Rows are one point carried round by a steady rotation, each followed by how many ticks it has turned.
The counts run from 0 to 418.
[136  78 103 155 168  96 143 115 156  93 159 160 164 134 122 109 142 157
 108 111 106  82 125 144 147 115 108 183 122 142 153 134] : 12
[136  88  95 160 158  88 132 108 120 119 165 167 152 139 120 107 137 172
  95 109 137 114 120 138 151 126 113 165  94 186 156 128] : 6
[130 128 145 159 110 129 179  76 140 108 164 106 137 128 107 124 143 147
 114 114 107  86 128 150 177 119  82 154 114 102 139 177] : 23
[132 141 106 119 146 128 183 133 166 124 188 134 153 126 114  98 118 132
 141 122 171 127 190 126 134 106  87 148 141 136 166 140] : 38
[ 87 128 109 136  99 134 110  95  93 116 145 153 107 124 131  94 103 175
 102 119 165 100 117 193 116 125  98 140  81 136 129 116] : 215
[133 138 140 160 110 128 190  81 131 125 172  98 138 124 105 123 138 151
 120 110 130 105 136 142 179 120  78 141 104 111 139 177] : 26
[135 141 123 153 122 121 197  96 128 142 183  99 148 118 105 115 130 150
 130 110 161 128 155 135 170 116  76 135 104 125 145 169] : 30
[161 139 148 126 115 144 161  80 151 140 160 117 180 139 151  90 172 125
 150 117 140 100 148 191 125 105 130 131 151 109 157 147] : 177
[131 112 139 144 144 186 105 133 103 114 189 149 176 112 117 106 117 121
 154 105 183 110 120 157 127 127 107 142 100 149  97 157] : 93
[144 111 109 150 120 157 139 144 164 126 126 168 126 150 100  76 123 152
 147 146 171  97 114 186 106 109 110 145 147 168 128 100] : 69
[147 103 158 154 136 180 124  88 121 139 152 175 120 120 162 105 132 124
 109 112 142 131 169 139 162 115 122 115 123 202 133 151] : 401
[134 113 143 147  85 194 154  64 135 112 156 166 106 164 136 108 169 151
 111 139 119 156 132 100 123 124 108 129 133 127 148 130] : 266
[121  95 128 153 110 140 191  84 132  99 118 172 129 139 115 115 102 146
  99 124 119 121 162 107 161 141 103 138 137 183 126  93] : 134
[132  98  79 143 147 152 152 108 134 137 156 174 159 161 114  89 143 180
 119 126 142 122 127 136 138 129 168 138 119 169 174 112] : 280
[119  94 130 152 118 158 190  91 132 103 116 172 118 133 123 107  99 150
  99 121 124 120 165 113 170 136 107 138 135 186 127  99] : 132
[132 102 146 148 141 183  98 139 128 109 186 181 137 114 139 110 126  98
 128 113 166 104 164 149 135 130  90 150 108 157 101 149] : 99
[130 116 135 150 134 180 106 121 100 115 186 141 185 117 108 113 114 129
 160 106 181 109 109 157 123 127 110 135  96 142  97 155] : 91
[110 122 109 142 160 121 143 121 170 114 185 156 133 124 120  95 125 110
 115 122 130  92 169 176 149  98  82 158 132 107 146 170] : 315
[153 111 156 158 106 124 148  86 130  96 150 160 151 172  79 116 138 137
 113 146  82  89 116 150 157 121 135 163 116 157 144 156] : 293
[104 128 120 149 128 124 145 112 174 107 176 161 124 128 121 104 123 107
 120 123 117  95 177 171 151  98  81 155 127  95 145 172] : 318
[134  88 115 173  88 158 115  96 140 124 169 185 184 133 120 141 137 119
 149 110 141  98 162 125 110 157 120 119 109 111 103 130] : 382
[128 132 139 135 116 144 158  87 122 161 144 142 137 133 126  77  98 128
 132 146 147 116 183 194 136  90 133 100 121 150 144 171] : 187
[131 131 146 157 110 129 183  77 134 113 165 102 136 125 110 127 141 149
 116 112 113  94 129 146 177 119  79 150 110 104 138 178] : 24
[135  82  93 160 169  87 132 114 133 112 162 166 157 136 120 106 136 168
 102 107 128 103 124 139 145 121 113 173 102 172 156 126] : 8
[138 113 128 141 106 172 135 104 119 107 138 132 154 145  98 103 120 166
 160 110 182 116  63 145  94 122  79 146 138 143 101 124] : 362
[116 111 139 179  96 143 100  62 149 103 159 175 153 108 178 141 135 139
 137  86 127 133 156 118 129 120  95 124 113 132 130 125] : 111
[131 101 148 151 136 177  97 136 134 107 183 186 132 114 140 111 128  95
 123 116 161 104 171 147 135 130  89 148 110 156 102 148] : 100
[126 121 120 100 129 136 171  62 105  94 156 137 185 155 105 118 136 157
 111  93 138 112  96 117 125 142 109 161 159 142 146 119] : 146
[161 134 143 132 112 138 159  80 152 138 159 122 183 143 150  93 179 125
 153 116 136 104 148 186 124 106 126 134 151 107 156 143] : 176
[121 121 141 145 111 115 140 106 129  94 144 159 169 144 119  71  88 122
 157 156 135 169 168 164 101  74 112 137 126 151 135 120] : 197
[124 104 146 173 101 148  92  93 149 103 173 194 131 112 160 134 132 106
 121 107 132 116 179 128 131 129  84 132 111 141 114 135] : 106
[145 109 149 154 108 193 112  88 128 111 171 155 200 128 149 131 151 129
 173  90 139 117 138 121 125 130 142 131 116 127 127 150] : 389
[132 123 116 156  91 172 156  60 122 139 162 161 118 160 129 109 170 175
 106 128 140 161 119 114 134 134 127 113 115 148 163 117] : 271
[148 112 158 144 117 205 114  91 124 112 170 153 189 127 155 124 153 128
 166  89 143 122 137 128 133 124 144 134 119 139 132 157] : 391
[128 107 111  90 134 152 168  95  96 135 149 148 135 170 104 102 146 136
  93  92 153  87 116 148 143 146 101 167 141 142 142 174] : 154
[123 124 135 147 112 129 156  96 121 150 140 151 143 137 118  76  82 126
 141 152 147 136 190 180 128  84 126 104 113 155 139 162] : 190
[137  96 129 166  94 167 114  90 137 116 169 173 203 133 134 141 142 124
 166 100 137 109 151 120 111 145 133 123 110 113 112 140] : 385
[166 124 138 138 108 123 161  86 155 133 158 127 191 149 148  97 183 122
 155 111 136 111 149 174 118 110 121 142 147 104 153 138] : 174
[127 168 127 117 118 157 155 130 156 116 152 132 130 116 138  92 106 168
 155 111 189 118 155 161 131  95 103 144 137 171 170 107] : 338
[138  98 150 163 136 161 127  82 126 140 149 186 122 121 162 106 123 123
 106 115 137 136 174 134 159 114 117 114 123 204 133 145] : 403
